In the data rows, 128 means zero.
In each game, the first row plays the second. By how much does the first row win? 10 means about a draw, 20 a big win and 0 a big loss. Wins can go round in a circle. Each row has two weighted sums of its numbers, A and B, taken from their middle values. A row wins by its A times the other's B, less its B times the other's A.
[101 141 136 139 116 141 113 160  83 108]
[110 164 155 130  70 150  90 119 161  89]: 12
[158 157 157 132  95  94 112  94 141 127]
[ 96 158 142 118 126  86 138 110 169 131]: 11
[158 110 118 136 152  96 146 106 149 176]
[139  57 118  73 187  88 166 131 103 194]: 9
[158 134 108 120 139 135 136 110 147 131]
[ 63 148 165 149 109 157 134 173  91  95]: 12
[111 161 126 144 111 132  97  98 151 117]
[155 130  85  97 162 160 125 117 132 116]: 15
[121 125 131 115 154 143 160 163  95 147]
[108 131 136 105 146 112 144 127 153 150]: 6
[157 107 112 129 139 176 124 152  94 118]
[113 148 136 140 109 123 101 137 121 114]: 11
[160 130 131 107 134 142 124 119 132 140]
[140 122 109 137 131 186 116 145 106  99]: 12
[109 168 117 145 109 120  90 102 142 118]
[156  81 107 123 156 169 161 165 100 126]: 10
[105 150 141 132 111 146 114 163 109 103]
[136 146 118 127 117 188 120 158 117  91]: 10
[153 107 126 124 145  84 146 112 153 163]
[138 111 149 118 124  87 143  93 154 153]: 11
[111 138 141 102 141 121 135 111 137 164]
[ 76 141 161 151 110 159 132 190  86  83]: 16
[149 130 122 108 148 154 137 154 100 145]
[ 78 181 171 146  42 153  68 139 139  51]: 10
[ 62 134 128 147 139 179 149 177  90  96]
[154 120 121 142 143 111 140 107 150 160]: 9
[119 165  94 146 129 119 129 104 171 112]
[161 112 124 132 144  94 138 107 146 160]: 12
[107 173 140 141  91 132  95 139 144  89]
[127 114 141  97 124 118 129 117 148 151]: 9
[139 125 151 121 103 105 112 121 111 118]
[130 103 144 131 120  88 118 140  99 137]: 9
[131  61 119  83 175 103 167 145 100 176]
[ 93 119 125 113 178  95 166 135 124 168]: 13
[160 124 126 103 142 135 127 124 125 151]
[151 119 126 102 148 130 138 120 112 167]: 9
[229 147 149 118  84  61 104  54 191 146]
[123 160 140 126 102 117  96 129 135 101]: 10
[156 129 101 141 150 108 145 105 161 151]
[145  50 120  76 191  80 171 130  99 206]: 9
[ 90 170 151 134  80 141  70 109 156  92]
[121 105 147 104 141 117 137 121 117 166]: 8
[101 150 138 130 114 142 108 158 101 104]
[115 159 125 141 104 132  96 139 132 109]: 10
[127  85 142 106 140  95 149 136 116 162]
[119 165 140 138  94 136 103 129 145 108]: 13
[113 163 150 142  80 160  96 151 128  92]
[118 145 122 145 112 120 128 114 170 105]: 10
[154 108 104 118 150 181 144 161 106 112]
[151 110 130 104 131 105 125 112 146 150]: 13
[133  85 134 108 151  92 138 123 113 170]
[101 152 118 153 104 203  96 119 128  79]: 13
[134  66 111  92 186 105 164 137 108 185]
[145 117 154 116 105 139 131 126 119 124]: 8
[161 135 143 138  78 142 117 125 148  92]
[107 149 155 134 103 148 115 155 108 112]: 9
[174 128 138 130 111 120 129 114 145 126]
[128 142 127 142 122 116 134 107 167 126]: 8
[156 153 143 117 128  66 140  96 167 152]
[184 113  87 125 182  87 184  97 169 189]: 9
[126 132 130  93 144 136 124 114 124 149]
[126 138 140 148 110 123 130 107 158 126]: 10
[133 105 144 131 120  93 120 144  92 140]
[127 127 144 127 106 112 103 129 108 115]: 12
[170  87  99 108 163 159 154 158 104 130]
[175 115 126 103 142 136 120 115 114 152]: 9
[158 145 138 140  72 144  86 134 124  77]
[ 99 148 140 134 115 140 112 157  99 105]: 9
[ 63 120 123 142 154 154 148 166  77 116]
[109 171 149 138  83 143 103 134 156 104]: 9
[101 148 150 130 112 135 120 146 110 122]
[173 125 148 135  89 131 126 121 145 113]: 9
[136  93 117  66 172 107 154 121 132 177]
[156 146 122 142  93 144  97 130 123 100]: 5
[135 134 139 140 119 121 129 103 156 140]
[162 105 109 124 166  78 161 101 158 182]: 10
[ 92 173 127 144  98 136  93 138 146  98]
[126 111 146 129 108 104 115 150  99 120]: 3
[ 55 139 139 158 130 200 155 178  83  86]
[131 107 146  99 123 110 133 120 144 152]: 11
[152 124 122 142 136 114 128 110 152 146]
[119 143 136 149 103 122 125 110 161 112]: 10
[129 139 136 142 111 125 124 106 162 123]
[104 137 150 115 116 179 142 178 111  95]: 10
[ 74 104 106 137 181 126 140 157  66 128]
[ 85  86 141 126 172 128 163 175  68 149]: 12
[130 136 130  96 173 131 142 148 105 168]
[124 116 157 123 112  86 131 128 116 138]: 12
[214 160 122 137  74  90  88  51 189 116]
[159 108 114 126 164  83 164  99 158 184]: 11
[113 147 124 150 105 124 121 117 163 103]
[117 156 111 150 115 124 121 112 161 112]: 11
[ 94 158 148 157 111 109 106 145 110 106]
[164  85  99  91 177 121 158 135 115 164]: 10
[ 69 128 125 142 140 174 153 179  92  99]
[103 152 143 115 123  87 141 119 163 131]: 9
[128 155 140 137  86 145  95 144 138  92]
[168  92 120 124 156  76 176 121 165 163]: 7
[135 140 148 104 128 149 136 142 128 140]
[151 102  86 114 170 153 145 128 107 135]: 11
[ 90 177 105 165 106 136  84 117 139 102]
[ 70 158 169 138 108 170 130 185  90  84]: 17
[ 98 151 145 138 112 142 113 163 100 103]
[164 102 112 126 162  79 154 109 152 176]: 10
[ 77 181 100 164 108 140  77 120 134  95]
[131 143 119 146 126 115 138 107 166 126]: 14
[140 116  98 123 155 177 142 140 108 114]
[151 136 107 116 147 161 124 151 109 128]: 8
[ 78 178 105 170 109 135  82 114 131 106]
[118 153 110 149 112 128 115 117 160 104]: 9
[119 145 128 149 109 120 129 116 166 105]
[120 148 136 144  97 130 116 107 160 108]: 10
[ 86  84 128 154 141 198 180 203  85  97]
[152 122 134 121 136  92 136 101 152 155]: 9
[122 134 139 127 108 111  98 132 116 111]
[159 112 109 125 166  88 166  99 164 181]: 10
[ 76 124 164 156 110 150 135 186  74  90]
[ 94 151 149 138 112 140 119 155 107 114]: 8
[158 131 150 142  76 143 118 125 141  93]
[ 91 179 107 171 102 139  48  85 137  85]: 18
[129 146 130 140 105 132 100 140 112 118]
[135  62 113  87 184 103 164 139  89 187]: 10
[141 143 118 103 136 144 117 116 143 135]
[153  68 119  65 185  80 155 101 118 206]: 4
[151 118 140 126 132  95 139  95 144 161]
[139 133 141 136 120 108 125  90 143 141]: 10
[ 78 119 121 155 134 191 144 201  69  81]
[117 158 144 131  85 147  99 118 160  94]: 12
[ 76 138 165 153 109 155 135 182  84  90]
[131  90 144 104 141  99 141 122 114 170]: 17
[117 164 150 140  82 133  89 138 135  88]
[114 131 149 100 131 143 137 125 117 142]: 11
